Turns in one plane each, and the order they were made in; the first pair answered
C:
[  9  20  -4 -17   6  -8   4   0   5   5   6   9  -8  27  23  23   2   8
  19  10  -3   4   7  -3  -6   4  -5  18 -15  -5 -20  -2  -2]  ->  [ -1  13  -6 -13  13   5  -4  17   7  -2  -6   4  -3  33  15  16   6  21
   4  -5 -15  -9   2 -11  -6   8 -13  15   5   2 -10  18  -3]
[  1  -2   4  -5  21 -10  11  16 -11   4 -18  -9   4   4  15  29  -2 -24
 -26  23   5 -24  -1  -3  39 -26   3  12 -17  -1 -13   2   8]  ->  [ -2  -7   5  -3  21  -5   9  18 -13   2 -23  -9   8   9  11  28  -2 -19
 -30  18   1 -27  -2  -3  41 -26   2  12 -12   0 -11   9   4]
[  1  16 -18  -2   3  -4  -4  16   1 -13   6  11  -4 -18   2  39   3  -4
  -9   1  14  17 -17 -11  -3  -1  -5  14 -16 -14   1 -20   0]  ->  [  7   4 -27   0 -11  -8  -4   4  -1 -13  -7   0 -20   1  -5  32  10   0
  -8 -14  -6   7   9 -12  11 -14 -20  26  -8  -7  -7  -7  -9]
[-22   7   7 -35  15  -3  20  13 -30  11  -5  -3  21  -8  15  21  -3   3
 -26  34  24  11 -40 -10  -3  -6   0   2  -3   3  -4  -1   2]  ->  [ -6  -5  -7 -35 -13 -19  27 -22 -36  11  -9 -15  -6  11  12  16   9   0
 -11  18   0   9   6  -3  21 -28 -22  27  -8  13 -19  -1  -4]
N:
[ 28 -25  22 -12  -1  44 -10  12  35 -14   6   9 -12  29  -1  -3   6 -24
   5 -17 -10   0  -7 -36  29   1 -23  -7 -31  -9 -13  14 -18]  ->  [ 25  -1  15  10  -4  28 -16  -3  35 -14  12  25   2  -1 -32 -17  -5 -11
  26   5  -4   5 -38 -28  -3  46   7 -30 -15  -5   5  -8 -22]
[ -2 -35  -2  14   3  41 -11  20   4  17   6  13   1  23 -23  12  -6  18
   1 -10 -12  10 -17  10  27 -58 -30   7  -6   2   5  24  19]  ->  [ -4 -12  -5  36  -6  20 -14  -2   6  20  16  28  14 -12 -56  -3 -16  32
  27  13  -7  12 -41  23  -4 -18  -1 -15   4   7  23  -3  15]
[  1  10   1  -3  21   6  -3  17   6   6  29   5   9  -3   8 -10   6  22
 -32  -4  18  14 -32 -26  -9  -5  23 -21   6   7   6  16   3]  ->  [ 21  13 -14   0  -8 -25  10 -41  -2  12  34   7 -13  -4   1 -14   9  12
   3   2   8  24   5  -7   3 -19  21  -5  -9  14 -12 -10   2]
[-12  -9  -7  -8 -11   9   6  -1  -4   0 -15   7   1  -6 -11  19 -15  12
  -5  -1 -16  -3   9  -3   7   9  10  -6  16 -10  -4  10   6]  ->  [ -9 -10  -8  -6 -15   5   5  -9  -6   1 -11   5  -1  -4 -13  17 -12  12
   1   2 -19  -3  13   2   8   6   8  -9  13 -10  -9   6   4]
R:
[ 14 -23  -1   9 -16   5  -2  -7  -5   1 -20 -20 -10  32  -8 -22  19  11
   3 -39 -37 -25  38   2  24 -12 -24  -3  34  18  -3  35 -18]  ->  [  4   8   3  31  -5  -2 -12 -11  -5   4  -7   1  17 -17 -35 -31   3  22
  20  -9 -13 -20 -18  10 -21  45  22 -41  46  14  23   3 -19]
[-22  17   0 -24  18   2 -15 -13   0  23   2  12  -5  -9  -9 -18 -21  46
   1   9  -3 -20 -21   1 -38  -1 -39  -5  29  10  -1  32 -24]  ->  [-25  19   7 -35  30  11 -11   6   0  27   5  12   1 -12  10  -7 -23  30
  -9  19  12 -10 -32  -2 -34  -8 -34  -9  16   0  -5  35 -17]
[ 10   8   6 -23  27  11  -1  17   3   2   0   1   0  -7   9   7   7 -16
 -10   2  13   6 -10   5  -4   0   1  -4  -3 -10   7  -8   7]  ->  [ 14  -1   2 -23  12   3  -1   4  -1  -1  -8 -12 -16  11   4   1  15  -9
  -9 -17  -5  -3  17   4   8 -13 -18  11   3  -4   2   2   4]
H:
[  0  10  10  -4   7  29  23  21  17 -20 -17  34   1  -7  24  12  19   0
  -1   7  19  -4   9   2  -3 -14  -9  10 -18  -6 -31  29  -6]  ->  [ -8   8  12   2   9  35  15  27  22 -23 -19  34   8 -10  17   9  18   9
  -5   6  15  -9   3  -1 -10  -3  -7   5  -4  -6 -25  33  -9]
[  7   2   1   2 -11 -11  22 -15  -3   4   6   9 -25  -3  16  16   0  -8
  12   8   5  10  20  17  12  -6  -4   5 -24  -6 -10 -15   6]  ->  [  4  -1   8  -6   1  -1  21   1  -2   4   8   9 -19  -7  26  24   0 -14
   2   9  10  11   8  14  13  -7  -6   5 -29 -11  -9 -13   5]
[ 10 -14   1 -18   4   6  13  10   1   6   2  -1 -17  11  32  10   5 -13
  -8 -12   5   5  20   0  27 -27 -21   8 -22   0 -13   3   2]  ->  [  2 -16   6 -17  15  18   9  27   5   6  -3   1  -9   6  34  10   4  -6
 -18 -13   6   1   3  -6  20 -19 -17   3 -19  -2  -8  10   6]
[  3 -12   0 -25  38   6  12  -6  12   7   2 -12 -11  33  49  31   3 -18
  16 -24  38  -2  11 -20  22 -10 -27  29 -26   3   2  43  -5]  ->  [ -6 -13   1 -19  49  17   5  15  15   4  -1 -13  -5  27  43  29   0  -7
   5 -26  37 -12  -4 -28  13  -2 -23  21 -16   0  10  50  -4]
Then:
Each pair is two turns apart.
[  6   8 -11   6 -11   8  -2  12 -11   5 -21  10  29   9  -3  14  15  -6
   0  22   1   8 -26  27 -11   2 -17 -10  12 -13  23 -17   8]  ->  [ 14   7 -10   2 -16   2   1   2 -11   9 -16  13  27   6  -4  16  15 -14
   7  26   1  14 -20  29 -11  -2 -15  -8   5 -11  18 -25   9]	R, N
[-15  -4 -12  25 -37 -22   6 -38 -26 -21  35 -15   5 -10 -23 -20  13  20
  23 -24  20  10  -2   2 -12   2 -25   5  16 -14 -18 -15  33]  ->  [-33 -17   7   4  -3  15   3  25 -20 -24  32 -19  17   5   7  -1  15  11
 -16 -32  36   7 -20 -20  -2 -16 -36   5   9 -28 -17  15  40]	H, N
[  0  11   9 -19 -33  37  -2   9 -17 -11  -2 -47 -20  11  22 -12  24   0
  -9 -34 -13 -23  49  -9   3  -5 -24 -12   3 -13  14  29   8]  ->  [ 10  19   2 -11 -49  15   2 -25 -20  -8   5 -42 -29   5   9 -17  22  -1
  15 -29 -15 -21  61   6   1   2 -19  -8   1  -7  11  10   5]	N, N
[ -4 -22   6 -12   9  32  -4  38  12  -3 -28 -12   3  31  23   4   9   4
 -27 -34 -20  -6  16 -16  27 -22 -25  15   3  -6   1  36   4]  ->  [ -1  15 -10  29 -17 -14 -13 -18   7   1 -16  13  13 -21 -38 -28  -6  31
  27  -6 -19  -2  -9  12 -22  43  25 -15  27   6  22 -15  -9]	H, N
[-13   6  -4   3 -19 -17 -11  -2  11 -22  -6  -6  12 -33 -15  16   4  14
  24   7  28 -43 -11  -2 -10  35   6 -13  14   3  -9 -25  -9]  ->  [-19   2   2  -6  -5   5 -14  26  14 -24 -14 -11  20 -25  -4  23   7  17
   0   0  31 -46 -16 -17  -5  28  -4 -11  18  -1  -3  -6  -6]	N, N
[ -1  16   2   0 -10 -16  18  -7   3  15   1   2  -6 -10  11   8  -3 -14
  11  12   7   6   7  14   1   5   6  -2 -13  -1 -15 -14  -8]  ->  [ -6   4   3  -9  -3  -2  15  15   3  13  -5  -6  -9   5  22  15   2 -13
  -8   0   1   1   8   3  12 -11 -11   4  -9  -3 -15   3  -5]	N, C
[  1  -5   0 -20  -8 -20  20 -13   5  -4  10 -15   5   0  13  16  -7 -19
  12   0  11   0   5  11  13 -14   8  13 -21  -2  -5 -26   2]  ->  [  2 -11   0 -20  -8 -12  18 -11   4  -5   7 -21   3  10  15  15  -3 -16
   7  -6   1  -3  13   6  19 -22  -6  17 -16   1  -7 -15   0]	N, C
[-16 -10  13  -5  34  41  -8  52   0  -4 -13 -12  26  11  23   4  -6  -4
 -35 -16  13  -8 -21 -14  10   0 -14   0   7  -4   5  29  -1]  ->  [ -4  10  14 -10  31  16   6  19  -6   4  12   7  24 -19  35  14 -14 -29
  -2  22  47  21 -34   3  -3  10  17 -11 -27  -9  -2 -16   0]	C, N
[-19  -5  12  -6  24  26   2  33   5   1   0  -5  20  -4   8   7   0   8
 -14   0  19  -4 -31  -4  -4   7   6 -16   2   0  15  -1  10]  ->  [-14  -3  14 -13  25  22   7  29   1   2   5  -3  15  -2  19  14   0  -3
 -12   2  26   3 -28  -6   4  -2   6 -11 -10   0   8  -1  15]	C, N
[ -4 -24  -2  -9 -10   2 -52  29 -12   3  16 -44  -7   1   8   0  -8  32
  12  16 -12  14  17  -2  42  11 -10  -2  36  -4 -70 -10  14]  ->  [  3 -16  -4 -11 -11  -9 -42  17 -16   5  26 -39  -9  -7  12   4 -11  20
  24  24   2  26  14   6  41   8  -2  -2  25  -6 -75 -25  16]	C, C
[ 14  -8  -7 -11  -4  10 -24  30  -6  12 -16 -25  -6  18  22  25  18 -30
   5  -9  31 -30  29   9  11  12 -28  36  -3  21 -43  -8  21]  ->  [ 10  -4 -15  13 -18   1 -34  14  -4   8 -24 -25  -4  14 -10   6  16  -4
  12 -18   9 -45  30   9  -6  32 -24  29  23  37 -31  -7  11]	H, R
[  0  13  21 -23  23   1   6  24   9   4  22  11  16 -25  14  30 -18 -21
  -2  42  37   9 -32   9  -6  -1  38 -15 -21  -1   5 -19   2]  ->  [ -5 -18  20 -31  24  28   0  53   9  -5  -4 -12   9  20  21  29  -2 -10
 -41  -1   8 -15  -5 -12  20 -34  -3   5  -6   4  -3  30   2]	R, C
[-32 -15  -2   4 -15  10 -10  15  -4   5  -1  -6  -4 -27  19   1   4   8
 -11 -40 -22  16  -6   0  16 -15   3  25  25  15 -10  -3  23]  ->  [-32  -8  -2   8 -11  12 -10  20  -2   8   7   0   7 -40  17   1   0   9
  -7 -27 -12  18 -24   1   4   0  16  14  26  13  -7 -13  26]	R, R
